Each path is a new rotation, seen through one point. The rows after it are directions, each followed by how far the rotation turns it, in degrees each step (0 if it stays put).
Each turn is a multiple of 5 degrees from 10 to 175, or 0.
Each row of a path follows its step; steps can be skipped.
Rotation 1:
step 0: [ 12  -4  -6 -26 -10 -19  -8  24   7  21 -18  -8 -11  14 -22  12  31 -32
  -1  11   1   9 -20  11   4  30  -1  -9  19   4 -22  -3  25   5 -20  14
   1  16  -1 -18  -9 -12  14  -3  10 -27  13 -19  16   3   1 -16 -10  24
  -2  -7  18  -2 -21 -16   3 -11  10  24 -29   5  18 -18  -8  20  -8  19
  20  -3 -15   3   4   9]
step 1: [  6  15  -1 -18   9  -5   1 -21  -5  10 -23   7 -15  28  -5   2  -2 -21
  25   8 -37  11  -5  -8  -3   2 -20   1 -12   0   3  11  -5 -12 -11  20
 -18   4  14 -18   5 -14   8  11  22  -4   8  -4  18  -2  26   2   3  15
 -14 -19 -42  -4 -27 -11 -17 -20  25 -11 -18   5  12  -8  14  28  -7   9
 -21 -26  11 -11 -15   9]
step 2: [ 10   5   5  12   3  -5 -13   8  21   8 -17 -14  -9  13 -23   0   7  -6
  -4  15   5 -33 -16 -13 -18  27 -17  14   6 -25 -41  -1  18 -16  -4  22
 -13  -5  -2   2 -18   0  28   8  24 -16  33  -4   1   9  19  18  -8  29
   8  -3  -6  12   4  -2 -19  17   4 -23 -33  10  17  21   5   4  -5   1
  -4 -15  -4   5  -5  -9]
step 4: [  7  -6  20   9   2   7   7  -2  20   0  -8  -3 -10  24  -4 -28 -14 -10
   5 -28 -10 -20 -12 -19   6  15 -17   6  20 -24  10  -9  -9 -23   1   8
 -41 -13  12 -35  -3  15   8   5  20  -9   6  -4  21  19  23 -12 -30   2
 -14  -6   0  -8 -22 -18 -31  -7 -10 -14 -14  -1  27 -13 -24   2  13  15
   2  -1  10   2   2  -3]
step 6: [-14  -3  11 -26   0   7  10   8   0   2  -3 -17  -3  -1 -18 -20  -7 -23
   3 -12  -3   7 -24   8   2  30  -7 -22   8 -16   9   9   4   7   6  17
 -34   2   1  12  -6   2   0  -2  27 -18 -18  -1  -8  13   7 -29 -10 -12
 -17  16 -14   2 -26 -12   7   5   6  -3 -42  20  20  10   0   2  -7   8
  36  -3  -4 -44 -17 -10]
step 10: [  8   6  -8   0 -26  19  17  16  -1   5   2 -16  -3 -17 -28 -10 -17  -2
 -45  -6  10 -13 -19 -15  16   8 -29 -23  21   7  -9  13   2 -11 -10  -1
 -11 -14  -2   7   7   6   7  11  23  -2  13   0  17 -21  -3   4  10  19
  -7   2 -10  12 -11 -24 -15  -9  -7 -20 -42 -26  23 -23  -9   1  10   3
 -25  -8   2  -2  20   2]
step 11: [  7 -21 -29 -24 -13 -12   6  22   0  12 -22   5  -4  26  -7 -10  11 -19
 -23  -3 -33  12  -6 -19  20  26   0  -8  19  -7 -24   5  -7  -8   3   5
 -19   2  -4   8  19 -24  -4   5  16  14 -15 -16   4  -3  -4   7  -4  26
 -14  -7  14 -13 -23 -12  -2  12   1 -14 -16 -35  -4  -2  -1   6  17  26
  31   8  15   9   0 -15]
step 12: [ -7  24  -4  -9  13 -25  14  23   3  15  16  -8   6  -4 -16  20 -29 -18
 -17 -14  -4  11   1  13  -3  22 -13 -12  10  -5 -11  -5  -9 -16 -19  25
 -18  -5  12   5  -2 -22   6   5   6  -8   7 -16  44 -15  16  10 -14   9
 -27 -15 -28 -11 -20  -3  -8 -17 -16   4 -23  -7  14  -5   4   8  11  35
   2   5  -6 -22 -21   9]
step 18: [  5   3 -15 -40 -24 -20  -8   7  11   5   1   8  -7 -26 -15   8 -10   1
 -12 -10  -7  -6 -40  -1   6  12  -9   6  -6 -23 -21   8  20  -8  12  26
 -31  13   9 -29  -5 -30  21   1  -6 -17  -2  -4 -11   0  21 -18  -5  -5
   0  -8   3  22 -15   1  -9   4 -16  -8 -33 -11  28 -21   7  -2   4   8
   2  16 -13  -3   0  15]
step 20: [ 22  14   5 -17  -9  -4  -1  13  13 -11   7  12 -14  10 -13  -1 -24  13
  11 -10   7   8 -13 -11   4  27   4  10  19 -19 -14   4 -11 -12 -19   0
 -40 -10  25   8   7  -8  25 -15  26 -20  14  -6 -27  18  22  27  15   7
   3   4 -25  18 -11  -5 -22   6 -25 -18  -5  12   1  -7  25 -12  -3  16
  -8  -3 -12 -10 -26 -14]
step 25: [  7   4  13  -8 -13 -21  -4  38   3  12  -4   0 -11 -25  18   0   1 -25
  -8 -18 -28   8 -27 -10 -17  11  -5   9  15   2  -9  30  12  -6 -20   5
   9 -22  23  -8   5  -2   1  -9  45 -24   2 -16  22 -29  -6  11  27  -2
  -1  -5  -7   0 -11 -11  -6  -5  17 -15 -29  11   2 -12   1  -2  11  19
   7   7  11 -18  12  -6]
Speeds:
[-4  4 -8  0  2  4 -3 -3 -3 -2  2 -2 -4 -5  2  0 -3  2  2 -3 -5  4  0 -2
  1  0  0  2 -4  5 -4  2  1  7  1  5  6  8  0 -3 -3 -7  8  3  2 -1  0  3
  2 -3  3  3 -6  2 -4 -2  3 -1  2  2 -4  2  0 -5 -3  5  0 10 -3 -3 -2  1
  3 -1 -1 -3 -4  3]	65
[  3  -2   4 -10  -5   2  -4  -1  -3  -2   1   5   3   0   6   1   4  -2
  -2  -6   0  -1   0   7  -7   9   2   0  -3   3   1   2   2   1  -1  -2
   3  -1   2   6   0  -1   0  -1   0   4  -4   2   6   4  -1  -1   1   0
  -2  -1  -2   2  -7   2  -2   2  -7  -1   1   7   2  -3  -3  -3   3   9
   2   3  -2  -1   0   6]	55
[ 9  1  3 -3  6 -1 -4 -3  1  0 -2 -1  0 -2 -3  3 -1 -8  0  6  1 -4  5  5
  1  3 -1  3  1  0 -1  1  5 -2  1  6  6  0  4 -3  8 -3  0 -6 -6  2  1 -1
  9  0 -3  0 -2  4 -3 -3  4  1  0  2 -4 -5 -1 -3  0 -2 -1  1  3  8 -1 -9
  3 -3  3  0 -1 -1]	25
[  0  -4   0   4  -4   3   3  -2  -3   1  -1  -3  -3   1   1  -6   6   3
   0  -1  -4   3   2  -3  -4   2   5   6   1   2   0  -2  -1  -4   6   0
  -2  -3   1   3   1  -4   3 -11   4   8   7  -3  -2   1  -3   6   1   3
  -3   1  -2   5   5  -2  -5   5   0  -5   2   0  -4  -1  -1   3  -1   2
  -4  -4   7   1   3  -2]	120
[-7 -2 -1  0  2  3  4 -3  5  2  0 -1 -4  4  0 -3  7 -3  0  3  1 -9 -2  1
 -1 -1 -3 -7 -2  3  2  3  0  0 -1 -4 -1  0 -8 -1  4  2  3 -1  2  1  3 -1
  2  5  1  1  0  3  7  1  2 -8  1  1 -1 -3 -4  2 -2  3  7  6  0  8 -4  6
 -1  0  8 -4 -3  3]	10
[ 2  0  1  4 -3  6  0  2  1 -2  2  7  5  1 -5 -2 -1  4  2  0  4 -3  4 -6
  1  3 -2  4  3  6  1  3  4 -6 -3 -3 -3 -1  0  2  6  6  5  6  1  2 -4  3
 -3  1 -1  3  2  4 -7 -1  3 -7  2  5 -5  0  0 -3  6  3  7  2 -4 -3  0 -5
  0 -2 -2  5  6  0]	60
[  4  -1   6   4   0  -5  -5  -3   7   1   7  -1  -6  -6  -4   5   1  -1
 -10  -8   2   3   4   3   2   4   4   1   3   5  -3  -5  -1   0  -7  -4
   5   2  -3   0  -4   3   5   2   1  -3   2  -2   1   2   0   5   0   3
   4   5   0   0   5   0  -3   0   3   3   0   1   1  -3   2   1   1   4
  -5  -2  -2  -4   2  -2]	145
[  4   4  -3  -4   4  -1   2   1   3  -1   2  -4   1   1   0  -1  -7   3
   0  -2  -6  -2   1  -1   2  -3   9  -4  -1  -8  -9  -4  -3  -5   2   0
   3   0  -4  -1   5   4   2   4   0  -2   2   4   1   1  -3   2   1   1
  -1  -3  -5  -3  -1  -2  -3   9 -10  -2   3  -2   3   1  -2   3   9   2
  -1   5   1   0   1  -2]	45
